In the rows, zero is written as 128.
Each path is a new rotation, seen through one point. The rows after it are directions, each followed by how far the rotation turns it, in degrees per step (0 if it stays put).
Each turn is a multiple of 5 degrees from 10 to 175, or 0.
Each row of a path follows its step; steps can be skipped.

step 0: [124 123 129 122 131 132 131 135 135 139 133 121 133 122 127 119 137 119
 131 128 128 126 134 133 123 130 134 123 134 127 123 121 132 126 126 130]
step 1: [123 125 121 120 131 123 143 133 128 122 123 127 135 128 125 128 139 131
 134 125 124 125 130 133 120 132 127 132 132 126 135 133 127 132 124 136]
step 2: [125 130 131 118 122 129 132 129 132 123 127 134 132 122 125 123 128 140
 130 127 130 130 114 130 132 126 132 137 121 139 128 133 122 130 124 129]
step 3: [118 132 141 124 126 139 123 130 129 139 133 130 130 121 129 131 128 130
 134 130 124 128 127 134 138 133 131 130 128 127 129 123 123 134 125 122]
step 4: [131 128 139 124 130 125 127 136 126 128 131 131 129 126 129 136 134 128
 131 127 125 124 130 130 124 127 132 128 127 108 139 124 131 130 131 133]
step 5: [136 126 130 110 123 120 129 131 132 127 128 126 123 122 129 129 129 124
 132 130 127 125 125 117 120 126 127 129 117 130 131 131 136 126 127 130]
step 6: [119 127 121 123 120 133 130 124 128 129 127 127 119 117 128 131 129 117
 129 125 122 131 129 120 137 129 122 135 123 132 132 128 123 135 126 131]
step 7: [124 128 126 133 126 128 123 132 121 124 127 136 128 126 128 130 129 133
 125 120 134 135 133 124 135 122 129 128 123 122 134 115 127 141 123 130]
step 8: [133 124 131 122 125 127 119 136 124 136 130 131 123 135 133 132 120 136
 124 132 129 128 132 128 122 125 127 123 122 128 122 125 134 134 117 136]
step 9: [126 125 117 121 125 135 125 125 135 139 134 125 122 124 129 124 128 123
 124 132 125 130 132 129 123 123 129 127 128 117 122 135 132 126 128 139]
Directions:
[129 126 129 127 130 129 132 126 126 130 130 130 125 127 127 131 130 128
 125 130 127 128 126 129 126 126 130 123 128 127 126 127 129 129 129 126] => 80
[128 126 126 130 133 132 130 130 126 126 129 126 131 128 127 129 128 128
 130 129 129 129 128 128 129 128 126 128 127 126 132 125 131 128 128 128] => 115
[128 128 129 128 131 127 129 130 129 130 127 130 127 133 130 127 129 130
 127 125 126 127 124 126 127 127 126 129 123 128 127 130 129 127 127 127] => 115

step 0: [119 123 123 117 137 119 132 128 133 129 129 132 136 122 126 127 126 132
 131 125 129 126 132 123 132 128 130 131 130 125 123 130 137 132 137 123]
step 1: [122 127 129 131 128 128 130 120 138 138 129 124 121 125 131 131 125 129
 127 136 130 128 122 134 122 119 133 135 121 138 126 129 131 126 125 132]
step 3: [117 130 126 125 131 135 135 129 132 125 130 129 131 118 129 128 123 125
 137 131 131 126 124 127 130 119 135 132 124 131 139 129 125 129 136 135]
step 4: [120 126 126 133 135 120 126 131 125 126 131 125 126 140 123 133 134 126
 127 133 132 130 128 131 127 126 125 135 124 138 120 121 135 132 132 133]
step 5: [127 129 131 129 125 125 132 131 130 129 130 132 136 127 132 124 128 123
 130 126 121 123 120 121 128 118 135 134 126 132 134 118 129 121 132 116]
step 6: [126 129 124 125 125 138 129 130 124 122 128 125 131 124 125 133 128 134
 139 132 135 129 124 131 122 124 117 138 130 137 120 125 126 131 132 128]
step 7: [132 134 129 131 131 122 127 136 129 123 126 129 122 134 131 126 129 115
 132 128 124 128 126 136 126 128 135 134 122 126 124 123 120 124 139 127]
step 8: [126 121 128 128 131 127 128 125 128 117 117 132 138 126 124 133 128 134
 133 129 119 127 132 128 137 125 123 132 128 137 130 123 126 126 131 122]
step 9: [132 136 128 123 132 133 124 127 134 131 124 126 123 124 126 130 128 126
 122 131 122 129 124 132 122 124 125 142 129 122 119 124 134 124 137 128]
step 10: [134 124 132 133 130 119 127 130 139 125 123 128 132 126 126 118 125 131
 136 129 131 126 132 132 124 130 127 130 123 135 120 130 121 127 126 116]
Directions:
[130 128 129 128 128 131 130 130 128 127 129 127 125 128 130 130 129 127
 132 127 131 126 128 130 129 126 127 126 126 126 127 129 123 130 127 126] => 85

step 1: [123 137 120 121 132 132 128 128 128 132 128 125 125 136 129 137 131 119
 134 140 130 123 136 127 123 128 125 133 123 113 119 123 129 125 125 130]
step 2: [126 130 127 133 135 126 141 125 120 125 122 121 127 127 132 133 131 129
 122 124 119 122 138 138 133 127 126 125 130 128 134 132 116 137 124 133]
step 3: [130 128 120 130 128 129 118 126 137 127 117 120 131 119 129 134 124 123
 124 130 126 129 124 124 120 128 137 129 137 116 132 124 124 126 129 138]
step 4: [126 121 121 110 126 118 132 124 134 130 134 123 128 134 129 124 130 132
 120 128 132 126 127 129 124 128 121 127 130 124 133 138 126 141 126 131]
step 5: [129 132 128 125 139 127 126 131 132 116 127 129 125 118 137 125 135 134
 132 137 134 132 132 126 131 129 126 132 123 125 125 128 128 124 125 147]
step 6: [131 129 126 128 132 128 117 121 113 131 132 129 127 128 126 134 138 128
 124 135 132 121 121 130 132 128 127 135 132 125 139 137 116 130 124 125]
step 7: [137 127 131 127 119 123 125 129 134 131 122 119 117 133 129 130 137 135
 126 137 119 125 135 127 126 127 138 129 132 129 120 134 128 122 132 136]
step 8: [130 126 136 132 141 127 124 115 134 131 138 127 122 129 133 133 124 125
 124 135 129 122 124 136 124 124 127 125 123 121 125 131 134 142 129 129]
step 9: [125 136 126 127 135 128 136 128 123 127 125 119 135 126 129 124 139 131
 124 132 120 122 121 127 131 131 123 132 138 124 123 125 136 128 142 136]
step 10: [133 123 127 121 136 145 129 126 128 132 118 131 135 127 125 131 122 135
 121 142 125 125 130 125 127 128 133 128 126 126 135 135 128 134 122 129]
Directions:
[130 128 130 129 127 127 129 128 127 130 125 128 130 131 127 126 127 127
 127 129 131 127 126 125 129 130 132 131 130 128 130 126 126 129 129 129] => 110
[127 129 126 127 127 129 129 126 128 124 129 132 128 129 129 128 128 129
 127 127 127 129 128 129 128 126 131 132 132 129 126 125 129 130 126 127] => 0

step 0: [125 122 134 138 131 133 128 137 133 130 124 136 129 128 127 132 134 135
 135 124 131 124 146 122 128 125 130 122 126 120 127 131 129 136 123 125]
step 1: [128 123 124 127 131 124 114 120 118 126 133 125 128 132 133 125 133 126
 123 129 122 143 125 127 134 127 136 122 128 127 136 124 136 128 136 127]
step 2: [132 118 137 130 126 121 132 128 134 137 138 126 131 122 121 123 124 134
 133 127 126 124 124 130 125 128 132 131 129 138 125 122 128 129 111 124]
step 3: [117 120 123 125 111 122 120 131 129 128 125 131 129 130 133 134 125 137
 130 127 131 132 130 127 122 123 122 126 130 119 131 136 119 129 136 127]
step 4: [132 128 133 128 139 127 120 130 128 123 123 117 132 125 122 128 134 123
 122 135 121 128 122 126 121 121 134 134 111 130 131 135 128 132 125 128]
step 5: [126 122 133 126 123 122 132 137 120 122 130 131 130 120 136 133 121 128
 129 123 129 131 127 123 140 138 125 140 131 131 128 121 126 117 123 129]
step 6: [125 133 130 125 128 122 135 127 132 140 126 124 125 142 124 132 137 124
 132 132 129 128 120 134 119 122 123 136 132 126 126 131 123 120 138 124]
step 7: [122 132 134 127 130 144 134 136 130 127 127 128 129 115 132 130 130 126
 120 131 133 132 137 124 129 123 122 128 123 139 131 132 122 136 128 134]
step 8: [124 131 122 129 135 126 131 116 122 120 120 132 125 136 127 132 118 127
 131 132 120 128 126 117 136 130 126 134 131 131 129 121 137 127 136 120]
step 10: [116 131 115 129 126 131 129 125 128 131 130 125 121 128 141 120 117 130
 123 121 132 134 123 134 129 125 128 122 129 135 125 136 130 134 134 130]
Directions:
[129 127 126 126 129 128 127 129 129 129 127 127 127 128 130 129 125 129
 125 126 127 132 126 128 131 129 125 127 132 126 131 130 128 128 130 126] => 160
[126 129 129 132 128 128 128 126 126 128 128 126 129 132 124 126 127 127
 126 130 132 128 123 127 128 129 128 127 127 126 130 127 127 128 129 127] => 155
[126 131 126 126 132 130 132 128 126 128 126 129 127 129 126 128 128 126
 130 128 132 130 130 128 130 126 128 127 131 128 128 127 131 130 127 128] => 35

step 0: [123 125 129 128 139 127 123 120 137 131 142 136 120 124 125 128 124 130
 117 132 123 128 127 129 129 131 131 121 120 135 126 125 129 129 125 124]
step 2: [123 138 122 132 135 131 126 120 129 124 130 133 129 129 125 134 137 133
 116 132 129 119 126 122 120 127 126 128 136 121 127 128 132 128 118 130]
step 3: [145 118 126 127 122 137 127 123 135 119 126 134 129 129 135 130 123 125
 125 126 133 128 129 133 135 132 137 124 125 130 134 125 124 128 134 126]
step 4: [121 137 128 134 130 131 125 130 129 137 126 130 123 121 129 131 138 122
 133 116 135 126 124 127 120 126 129 124 123 119 123 129 126 123 128 138]
step 5: [125 123 123 122 123 123 124 124 123 121 138 129 129 128 128 125 124 129
 118 132 132 135 125 119 134 132 139 123 120 130 137 130 134 131 119 128]
step 6: [126 128 137 128 136 134 129 139 132 134 134 123 129 121 138 133 127 126
 123 128 122 125 131 142 124 130 134 127 129 122 128 124 119 125 129 129]
step 7: [129 127 123 131 125 132 123 132 119 127 124 132 125 133 116 123 126 128
 115 125 129 117 127 118 127 124 129 120 129 130 120 123 133 127 121 133]
step 8: [132 127 127 140 126 124 122 122 133 117 137 130 136 120 141 137 130 127
 127 132 123 123 129 131 134 132 129 125 131 127 130 128 125 131 136 130]
step 9: [130 128 131 133 134 139 132 129 132 136 126 137 133 132 117 130 125 118
 132 120 137 127 128 124 117 130 136 124 124 124 127 126 129 128 124 123]
step 10: [128 135 122 127 119 122 129 132 121 118 132 131 116 125 135 132 132 124
 123 130 137 125 128 129 133 136 133 135 127 127 131 133 132 130 125 140]
Directions:
[131 126 128 127 129 127 128 129 128 128 129 130 127 129 122 127 127 130
 126 128 129 131 127 127 129 129 129 127 127 125 128 126 133 129 129 127] => 160
[126 126 127 129 130 129 131 129 129 129 128 128 126 126 130 130 128 127
 126 126 129 129 126 126 128 127 122 128 128 124 128 125 128 132 128 126] => 160

step 0: [132 134 120 128 138 126 125 137 117 128 126 131 138 127 127 124 128 121
 138 130 121 124 138 136 129 127 130 134 135 126 124 126 131 126 131 134]
step 1: [125 128 127 131 134 120 129 134 131 119 128 131 134 134 122 125 126 130
 127 125 139 134 138 129 129 122 125 129 139 125 137 136 129 128 123 137]
step 2: [121 124 124 123 129 137 119 135 126 132 133 129 125 129 120 135 130 131
 134 134 138 128 132 133 135 134 118 123 129 125 131 132 129 123 119 128]
step 3: [130 133 124 120 137 135 126 140 127 131 119 132 125 130 133 128 127 119
 134 122 125 126 136 134 129 129 125 135 129 130 126 131 116 119 125 126]
step 4: [135 134 119 125 139 128 131 132 123 125 131 124 129 133 118 124 127 132
 130 127 124 137 135 125 128 122 134 128 131 133 133 133 125 122 126 143]
step 5: [116 125 121 125 132 127 121 132 135 136 131 132 128 128 119 124 123 134
 128 119 131 128 129 128 133 124 127 122 135 122 125 130 133 127 115 135]
step 6: [128 126 125 125 134 135 129 127 123 136 128 128 119 131 124 136 129 123
 129 125 129 124 132 140 124 125 119 124 139 122 123 138 119 127 126 127]
step 8: [124 132 116 129 127 130 130 131 126 122 124 124 133 124 121 123 125 130
 126 117 139 130 138 131 130 120 126 128 138 128 131 124 135 128 124 137]
step 9: [123 130 133 128 134 131 123 125 122 128 135 133 128 124 120 130 130 128
 131 126 133 134 132 136 136 131 112 128 133 116 125 131 126 123 119 132]
step 10: [130 132 126 124 134 127 129 133 136 128 118 132 122 127 125 137 136 123
 136 124 130 124 138 129 129 132 118 125 128 135 125 136 119 121 128 132]
Directions:
[125 128 128 127 131 130 131 129 127 126 128 125 128 128 129 125 128 130
 127 129 126 128 130 127 126 127 128 132 127 128 127 124 130 128 129 132] => 95
[125 126 131 126 129 125 129 124 128 129 130 128 129 129 128 128 129 128
 129 128 128 130 131 127 128 130 128 124 131 127 130 126 127 129 125 128] => 95
[131 130 130 126 129 126 127 127 129 128 128 127 129 130 128 127 133 127
 127 127 125 124 129 127 131 129 128 129 130 128 130 130 127 127 132 129] => 110
[130 127 128 127 129 130 130 128 129 128 128 128 131 127 129 127 127 126
 123 126 131 127 130 130 128 128 131 130 129 126 126 128 125 131 127 127] => 140

step 0: [127 125 124 146 119 123 132 125 126 127 133 117 133 131 134 126 121 125
 127 133 132 127 123 129 128 142 128 135 127 132 127 121 130 130 134 126]
step 1: [139 126 124 125 132 124 121 146 137 132 126 125 133 133 124 132 129 135
 130 122 122 130 137 126 122 128 126 131 126 135 123 136 122 128 128 126]
step 2: [122 136 120 128 117 128 124 128 125 131 130 121 125 127 134 136 125 125
 125 139 130 142 126 138 137 121 126 132 123 125 135 129 128 130 133 131]
step 4: [130 128 130 130 134 133 122 123 127 142 120 126 133 121 131 133 126 133
 125 129 125 130 133 135 138 128 133 135 128 133 128 136 121 143 126 128]
step 5: [123 130 122 120 132 127 124 125 127 126 135 125 129 120 138 130 137 127
 132 132 143 130 128 126 116 126 122 120 129 130 133 137 128 120 132 131]
step 6: [126 132 134 124 133 136 124 127 126 132 121 135 114 127 120 120 125 128
 116 128 133 123 132 130 133 128 121 124 120 126 125 123 127 141 125 130]
step 7: [126 126 133 123 136 122 131 113 128 128 131 125 133 126 135 125 136 127
 131 127 133 127 120 122 133 136 144 130 124 134 130 134 125 125 124 132]
step 8: [130 130 134 123 131 140 127 132 128 135 130 143 134 123 122 123 127 123
 126 128 125 125 136 124 118 123 125 122 127 117 131 137 131 123 127 124]
step 9: [128 135 123 129 129 129 129 119 122 121 132 140 126 131 128 127 123 125
 124 135 136 128 125 129 133 133 138 127 132 136 132 110 129 127 125 135]
step 10: [131 127 135 135 133 131 129 135 136 117 131 131 130 127 125 119 138 127
 129 118 121 130 129 114 133 135 130 124 124 122 121 131 125 122 130 124]
Directions:
[127 126 129 129 128 129 127 131 131 129 127 128 127 128 124 125 130 129
 130 131 126 127 130 129 127 130 125 125 129 128 128 130 127 126 123 129] => 155
[129 130 126 126 131 126 129 128 133 128 127 128 130 127 130 129 129 129
 130 126 126 127 130 126 134 129 128 131 128 127 128 130 129 128 126 128] => 120

step 0: [129 137 119 128 115 137 128 125 131 131 129 125 123 124 126 131 123 129
 129 123 120 128 123 119 131 129 127 133 117 139 133 132 123 127 135 124]
step 1: [135 131 129 142 141 125 132 124 122 121 130 125 127 126 130 134 124 128
 129 122 122 128 122 118 132 136 137 122 129 134 132 127 124 126 135 132]
step 2: [134 119 130 130 133 130 125 127 137 142 132 122 138 125 127 126 128 130
 128 126 115 129 126 122 130 123 136 128 128 136 122 128 137 129 133 126]
step 4: [131 137 121 133 125 144 135 131 133 131 126 130 131 124 127 135 128 123
 126 131 125 124 118 127 133 133 122 120 130 138 124 122 128 127 135 129]
step 5: [129 133 119 128 137 135 124 126 123 132 128 122 131 132 125 122 123 128
 131 122 118 128 119 119 133 132 132 133 134 134 138 136 122 135 132 131]
step 6: [132 125 138 139 139 137 130 132 130 132 134 133 133 125 125 130 121 129
 137 126 125 130 126 120 137 127 138 126 135 125 127 122 132 124 123 133]
step 7: [130 123 128 127 122 135 126 134 139 138 133 133 126 132 126 137 125 120
 129 123 115 127 129 119 131 125 120 134 125 135 125 135 130 131 122 127]
step 8: [129 132 118 141 132 136 136 126 129 124 123 133 123 125 131 137 119 129
 127 115 124 117 127 126 129 128 121 127 131 129 137 128 125 123 132 131]
step 9: [132 135 126 130 140 136 137 126 132 135 126 124 136 137 132 131 128 126
 128 131 120 127 120 118 128 126 130 128 130 125 127 129 134 137 142 125]
step 10: [125 117 130 123 143 132 120 129 132 131 131 136 126 129 123 125 129 132
 130 120 119 121 128 121 133 129 133 135 139 125 133 129 129 125 133 126]
Directions:
[129 126 130 127 129 130 128 128 132 129 129 128 123 128 128 125 130 131
 130 129 128 129 127 126 125 126 129 127 129 127 129 125 129 129 125 127] => 95

step 0: [124 124 124 127 128 128 136 124 136 137 127 135 123 132 121 122 118 130
 123 125 121 135 126 127 124 129 123 127 141 120 134 132 129 125 118 122]
step 2: [132 114 131 136 124 127 123 129 126 135 127 114 120 121 124 119 122 124
 132 131 132 126 124 129 139 123 130 129 125 122 121 124 126 131 124 130]
step 3: [125 135 137 123 131 136 125 135 139 128 127 141 123 129 135 116 134 126
 128 127 131 129 129 127 133 126 121 131 128 133 124 127 136 119 125 125]
step 4: [127 129 132 117 138 119 136 120 126 117 129 128 130 127 119 132 118 123
 134 125 136 121 126 127 128 133 124 132 127 117 131 127 131 128 127 131]
step 5: [133 124 127 125 107 129 124 130 131 135 128 124 136 133 129 129 126 130
 136 121 121 126 130 135 124 127 123 131 128 124 135 127 134 126 118 126]
step 6: [127 129 139 130 135 138 115 128 120 126 118 133 137 130 131 131 121 128
 125 137 132 131 124 127 132 129 135 119 128 130 128 126 132 129 121 131]
step 7: [127 127 135 130 128 127 126 123 132 130 134 130 126 129 124 119 135 126
 143 127 129 122 131 132 122 125 136 131 131 122 117 121 127 133 141 136]
step 8: [131 126 124 120 127 128 137 129 124 134 117 137 116 133 127 127 128 125
 123 129 129 121 133 132 122 133 131 132 129 135 131 134 142 121 125 132]
step 9: [134 131 131 120 132 125 132 131 122 126 129 134 143 128 122 137 123 138
 125 128 127 129 129 135 126 122 129 137 127 127 120 128 124 136 128 117]
step 10: [133 128 129 141 125 128 125 130 119 134 140 119 135 137 126 125 133 120
 123 122 123 123 126 126 131 134 139 131 125 129 129 126 130 129 121 134]
Directions:
[126 127 129 133 127 124 130 126 129 130 129 127 129 128 125 126 128 131
 132 129 127 127 128 128 127 129 128 129 126 128 126 127 127 127 126 126] => 145

step 0: [129 131 124 128 127 130 115 132 122 123 122 134 126 122 134 120 125 133
 130 134 132 127 116 125 131 113 127 124 129 129 135 128 132 126 135 130]
step 1: [135 131 134 122 131 132 122 127 126 123 123 130 123 116 123 135 125 127
 130 129 133 131 132 132 142 124 131 131 136 134 126 131 131 128 139 125]
step 2: [127 125 140 129 122 123 125 122 122 125 119 124 117 127 128 127 133 131
 140 136 135 134 133 125 128 131 131 124 131 137 128 126 130 123 128 125]
step 3: [129 132 128 127 119 127 120 126 127 131 122 131 131 127 129 121 118 124
 133 125 136 135 130 122 124 118 120 127 126 144 131 124 133 126 125 128]
step 4: [134 132 135 133 132 135 109 121 130 120 121 130 131 126 126 128 133 122
 127 120 128 131 125 120 131 125 121 131 131 130 130 126 130 134 133 126]
step 5: [125 134 133 131 127 131 118 128 114 126 122 136 123 132 131 126 132 124
 131 135 135 119 132 122 134 131 126 126 135 129 131 133 125 121 137 128]
step 7: [126 124 135 134 126 127 118 123 127 123 122 129 122 124 130 138 122 132
 124 129 131 138 134 129 130 123 124 124 132 136 133 118 122 136 128 123]
step 8: [123 131 142 129 124 129 115 127 127 134 131 141 118 128 127 124 129 123
 129 131 125 132 128 126 130 128 125 128 129 134 137 124 136 122 125 124]
step 9: [128 131 133 119 124 138 127 118 118 126 123 133 133 123 129 126 132 129
 133 124 126 131 128 122 124 118 122 132 133 127 140 126 133 124 134 130]
step 10: [127 125 118 133 128 131 119 120 115 123 120 130 126 128 130 131 131 125
 129 132 128 137 132 128 136 123 128 121 128 130 129 127 133 132 141 128]
Directions:
[129 127 129 129 129 129 129 124 128 129 130 127 127 128 129 127 128 127
 128 128 129 133 130 128 127 128 127 131 127 129 128 129 131 125 126 132] => 60
[130 131 127 125 130 131 125 128 127 126 127 130 129 128 131 125 131 128
 125 126 126 126 127 130 128 128 128 127 128 127 129 129 129 126 126 130] => 80
[126 129 124 130 126 126 127 130 127 130 129 131 125 129 129 125 125 126
 127 132 128 127 128 128 130 128 129 127 127 130 128 130 130 127 127 130] => 140
[128 128 129 132 129 128 126 127 130 125 127 132 127 127 125 131 129 126
 129 128 126 128 132 130 127 128 131 127 126 127 126 130 126 129 128 129] => 120
